The same turns and mirrors carry the whole set onto itself and the rows of a family onto each other. Which other rows belong to the same family as each row named below? List them in the order they appear above.
These 16 rows form 4 families of 4 rows each.
pog: [ 0.85 -0.89  1.13  2.17 -1.21 -2.81 -0.86  0.59 -0.76 -2.62  4.09  2.45
 -2.21 -1.08  0.54  3.51 -1.90  1.21 -0.10  0.72 -0.51]
Bagut: [ 0.23  4.14  1.07  1.09 -0.19 -1.90 -0.89 -2.33  1.18  1.56 -1.29  0.54
 -1.09  3.19 -2.40 -0.47 -1.47 -1.41  0.88 -1.39  2.40]
Duse: [ 0.80  1.06  0.52  2.27 -1.43 -0.81 -1.16  0.97  1.46 -0.95  2.42  2.83
 -0.69 -2.07 -0.02  0.87 -1.73 -0.57 -3.03 -0.33  1.18]
kov: [ 0.99  2.91  3.02  2.95  0.96 -1.89 -2.02 -0.01  0.21 -0.39  1.36  3.07
 -2.02  2.32 -0.90 -0.08 -3.36 -0.25 -1.38  1.67  2.09]
Nen: [ 1.43  3.68  0.79  1.63  1.84 -4.12 -0.11 -4.94 -0.52  0.20  0.73  0.62
 -2.95  2.59 -2.55  1.01 -1.00 -0.88  1.84 -1.97  1.95]
Zekop: [ 0.17  1.98  0.23  0.21 -1.57 -3.90 -0.23 -3.21 -0.64  0.51 -0.45 -0.55
 -1.83  3.37 -2.35  2.46 -0.94  0.00  4.04 -2.02  0.64]
bato: [ 0.91  1.29  2.87  2.00  0.65 -3.96 -1.39 -1.62 -1.75 -1.61  2.16  1.99
 -2.98  3.82 -1.04  2.34 -3.01  1.07  2.32  1.51  0.40]
motar: [-0.06  2.85  2.81  2.46 -0.65 -1.66 -1.64 -2.87  0.31  0.40 -0.15 -0.07
 -0.44  2.85 -1.78  3.44  0.84 -2.67  4.11 -0.77  0.77]
Lani: [ 2.05  0.65 -0.47  2.93  0.43 -2.70  0.16 -1.51 -0.14 -1.56  4.76  2.07
 -2.31 -3.38 -0.16  2.24 -0.69 -0.04 -1.83 -1.56  0.70]
Kam: [ 0.19 -0.57 -1.63  0.43 -3.33 -2.65  0.38 -1.51  0.21 -0.81  2.07  0.09
 -0.86 -1.60 -0.95  3.45  0.06  0.04  1.52 -2.71 -0.36]
fopem: [ 0.28  2.16 -1.33  0.45 -2.61 -0.94  0.08 -0.87  2.05  1.22 -0.18  0.45
  0.18 -0.93 -1.69  0.51 -0.11 -1.53 -0.82 -2.94  1.43]
Les: [ 0.71  2.08  4.89  4.06  0.83 -1.63 -2.80 -0.88 -0.08 -1.19  1.93  2.38
 -1.15  2.24 -0.42  3.53 -0.79 -1.64  2.02  2.14  0.46]
Zul: [ 1.89  2.31  2.37  3.35  2.96 -3.96 -0.92 -2.58 -1.16 -1.60  3.84  2.71
 -3.46  0.82 -0.84  1.42 -2.32  0.32 -0.70  0.59  1.39]
Ziva: [ 0.79  0.20  2.64  3.91 -1.51 -0.52 -1.86  0.29  0.67 -1.90  3.50  1.98
 -0.27 -1.86  0.43  4.49  0.63 -1.95  0.67  0.51 -0.35]
taruv: [ 0.06  1.14  0.71  2.23 -2.61 -0.69 -0.68 -1.61  1.09 -0.10  0.87  0.02
  0.75 -1.29 -1.02  4.19  2.11 -2.75  2.65 -2.15  0.07]
tabon: [ 1.32  2.02 -2.11  0.93 -0.52 -3.15  1.03 -3.88  0.11  0.35  1.75 -0.19
 -1.74 -1.60 -1.98  1.77  0.73 -1.22  0.66 -3.99  1.16]

Same family as Nen: Lani, Zul, tabon
Same family as Duse: Bagut, kov, fopem
Same family as bato: pog, Zekop, Kam

The same turns and mirrors carry the whole set onto itself and the rows of a family onto each other. Which other rows belong to the same family as each row named below? List them in the order they appear above.
These 40 rows form 5 families of 8 rows each.
zisa: [-3.64 -3.54  3.06  1.94  0.66 -4.75  0.21 -3.63  1.28]
fus: [-2.20 -2.16  4.73  2.76  0.01 -1.14 -1.51 -1.98 -1.95]
kekek: [-3.59 -2.66  2.19  2.52  0.94 -5.04 -0.70 -4.15  2.84]
kes: [-0.58 -3.02  3.78  1.95  1.21 -0.80 -5.62 -2.87  0.05]
Vitob: [-1.86 -4.63  3.68  2.33  0.03 -2.64 -3.85 -1.85 -1.93]
bes: [-1.25 -2.24  5.05  0.38  1.95 -1.05 -1.19 -4.09  1.76]
zus: [-3.30 -2.50  3.65  3.80 -0.62 -3.10 -1.04 -1.98 -1.77]
bozit: [-1.61  0.32  2.87  4.04  1.25 -1.22 -4.54 -4.04  2.28]
tul: [-0.77 -2.59  2.79  2.73  1.43 -1.50 -6.44 -3.61  1.35]
fik: [-2.59 -4.76  2.56  3.14 -0.09 -3.95 -3.67 -1.93 -1.43]
Tuzi: [-2.71 -0.17  1.74  4.99  0.60 -2.94 -4.08 -4.01  2.48]
Tof: [-1.54 -3.68  4.97  0.94 -0.08 -2.96 -0.97 -1.74 -0.68]
meros: [-2.83 -4.23  1.52  3.92 -0.06 -4.72 -4.34 -2.61 -0.09]
Vin: [-1.48 -1.12  2.28  2.80  1.07 -3.98 -4.21 -3.87  4.15]
pubu: [-2.47 -3.31  1.25  4.16  0.45 -4.35 -5.47 -3.23  1.37]
kiti: [-0.05 -1.50  4.96  0.80  1.41 -1.00 -3.51 -3.12  2.01]
fima: [-5.21 -1.21  1.01  2.01 -0.52 -4.38 -2.76 -3.72  0.04]
duve: [-2.86  0.48  2.58  0.72  0.93 -0.92 -4.79 -4.61  1.28]
muk: [-2.01 -1.45  3.08  1.77  2.25 -2.63 -2.39 -5.03  4.13]
mepa: [-1.23 -1.49  4.11  0.92  2.24 -1.39 -2.22 -4.80  3.08]
peri: [-3.72 -1.08  1.42  5.30 -0.13 -4.27 -2.94 -3.27  1.32]
sirav: [-3.04 -1.85  2.20  2.67  1.53 -4.12 -1.84 -4.86  3.99]
nis: [-2.96 -3.64  4.16  1.11  0.72 -3.34  0.57 -3.25  0.42]
favi: [-3.64  0.40  1.43  1.73  0.79 -2.49 -4.66 -4.77  1.88]
limon: [-2.00 -3.15  4.98  0.36  1.29 -1.82 -0.13 -3.48  0.67]
lek: [-1.14 -1.14  5.03  2.53  0.70  0.20 -2.85 -2.74 -0.80]
sos: [-5.05 -1.94  2.11  1.35 -0.86 -3.74 -1.93 -3.02 -1.51]
vema: [-4.10 -1.94  3.19  0.49 -0.55 -2.18 -2.02 -2.86 -2.21]
Muna: [-4.69 -0.36  0.77  2.24  0.01 -3.95 -3.92 -4.44  1.42]
repoz: [-1.12 -0.12  4.35  2.97  1.16  0.14 -4.06 -3.46  1.05]
vono: [-2.67 -3.80  3.74  2.04 -0.48 -4.81 -0.82 -1.61 -0.18]
gubel: [-2.56 -0.09  3.57 -0.05  0.69 -0.23 -3.97 -3.91 -0.22]
kitet: [-3.15 -1.15  3.88 -0.19  0.14 -0.78 -2.89 -3.20 -1.64]
Gosi: [-1.46 -2.57  1.73  3.56  1.11 -2.99 -6.40 -3.48  1.75]
bokiz: [-3.06 -3.24  2.32  3.07 -0.37 -5.96 -1.57 -2.36  1.32]
Dep: [-3.92 -2.09  2.21  4.80 -0.60 -4.33 -1.66 -2.34 -0.41]
Gefos: [-0.52 -2.70  5.52  0.41  0.80 -1.25 -2.20 -2.25  0.19]
mubef: [-0.78 -3.86  4.10  1.88  0.77 -1.25 -4.64 -2.21 -1.22]
matup: [-0.35 -0.86  3.62  1.85  1.53 -1.93 -4.44 -3.75  3.73]
bimo: [-2.74 -2.19  1.76  3.40  0.27 -5.60 -2.98 -3.33  3.27]

Same family as zisa: kekek, bes, muk, mepa, sirav, nis, limon
Same family as kiti: Tof, Vin, vono, bokiz, Gefos, matup, bimo
Same family as lek: fus, zus, bozit, Tuzi, peri, repoz, Dep

The same turns and mirrors carry the whole set onto itself and the rows of a family onto each other. Which other rows belong to the same family as each row named below? List them in the order they appear above.
These 28 rows form 7 families of 4 rows each.
detum: [-0.20  1.42  1.72  2.81  1.04  0.09 -1.97  0.94  1.19  2.15]
Malu: [ 1.86 -0.26 -1.47 -2.20  0.25 -2.34  0.11  0.71 -1.46  0.17]
guni: [-1.63 -1.11 -1.14 -2.23  0.46 -2.62  2.28  0.52 -0.45  0.31]
lila: [ 1.09 -0.35 -1.96 -1.99 -0.73 -2.51 -0.13  0.10 -1.44 -0.61]
kob: [-1.35 -0.79 -1.17 -2.29  0.52 -2.79  1.95  0.78 -0.26  1.87]
gope: [ 1.84 -0.84 -1.31 -1.32 -0.55 -2.58 -0.85 -0.39 -1.31 -0.84]
fuv: [-1.16  1.37 -0.20  2.13  1.28  1.36 -1.15 -2.01  2.34  0.53]
toz: [ 1.40 -1.33 -1.20 -1.87 -0.70 -2.19 -0.20  0.15 -1.72 -0.09]
Davo: [ 1.30 -1.15 -1.11 -2.14  0.11 -2.81 -1.00 -0.18 -1.85  0.58]
vimom: [-0.92 -1.22 -0.01 -2.08 -0.12 -2.61  2.67  0.58  0.42  1.44]
bigi: [-0.71  0.95 -0.17  1.77  0.04  1.79 -1.35 -1.74  2.41  0.09]
nanet: [ 1.59 -0.64 -1.40 -1.71 -0.30 -2.51 -0.36 -0.80 -1.72 -0.71]
Ponav: [-1.05  0.96  1.91  3.07  1.61  0.14 -1.32  1.38  0.90  1.76]
Pepa: [-2.57 -0.88 -0.55 -2.39  1.39 -2.25  1.62  1.00  0.06  1.72]
vod: [-2.21 -1.54 -1.18 -2.26  1.06 -2.67  1.02  0.14 -0.94  0.83]
vusi: [-1.88  0.92  0.72  2.33  0.14  1.06 -1.32 -1.59  2.48  0.35]
Bukib: [-1.30  1.49  0.96  2.57  2.01 -0.03 -2.31  1.63  0.77  1.64]
gizag: [-0.21  0.52  2.10  2.93  0.42  0.66 -1.35  1.24  0.62  2.18]
bor: [-0.80  0.06  1.58  1.45 -0.01  0.53 -1.54 -2.37  2.60  0.58]
faz: [-0.46  1.23  1.86  2.98  1.13 -0.11 -0.44  1.55  0.90  2.54]
vinaf: [ 0.63  1.38  1.61  2.70  0.84  0.78 -0.62  1.14  1.28  2.32]
Bidi: [-0.65  0.84  0.83  1.73  0.79  1.07 -1.65 -2.04  2.69  0.31]
Tam: [-1.69 -0.86 -1.88 -2.44  1.45 -2.53  1.85  0.17 -0.59  1.35]
dem: [-1.07  1.39 -0.02  1.13  0.03  1.56 -1.14 -2.04  2.45 -0.21]
nizi: [ 1.04  0.55 -2.53 -1.70  0.08 -2.03  0.05  0.81 -1.18 -1.10]
Repu: [-1.24  1.25  0.03  2.51  0.30  1.64 -0.22 -1.25  2.24  0.24]
manu: [-2.18 -1.38 -0.86 -2.26  1.17 -2.50  1.41  1.17 -0.30  1.63]
Begen: [-0.37  0.86  1.97  2.99  0.98 -0.42 -0.78  1.94  0.81  2.43]

Same family as bigi: nanet, faz, manu
Same family as vimom: Bukib, bor, nizi
Same family as detum: Malu, guni, vusi
Same family as gizag: fuv, toz, Tam
Same family as Davo: vod, vinaf, Repu

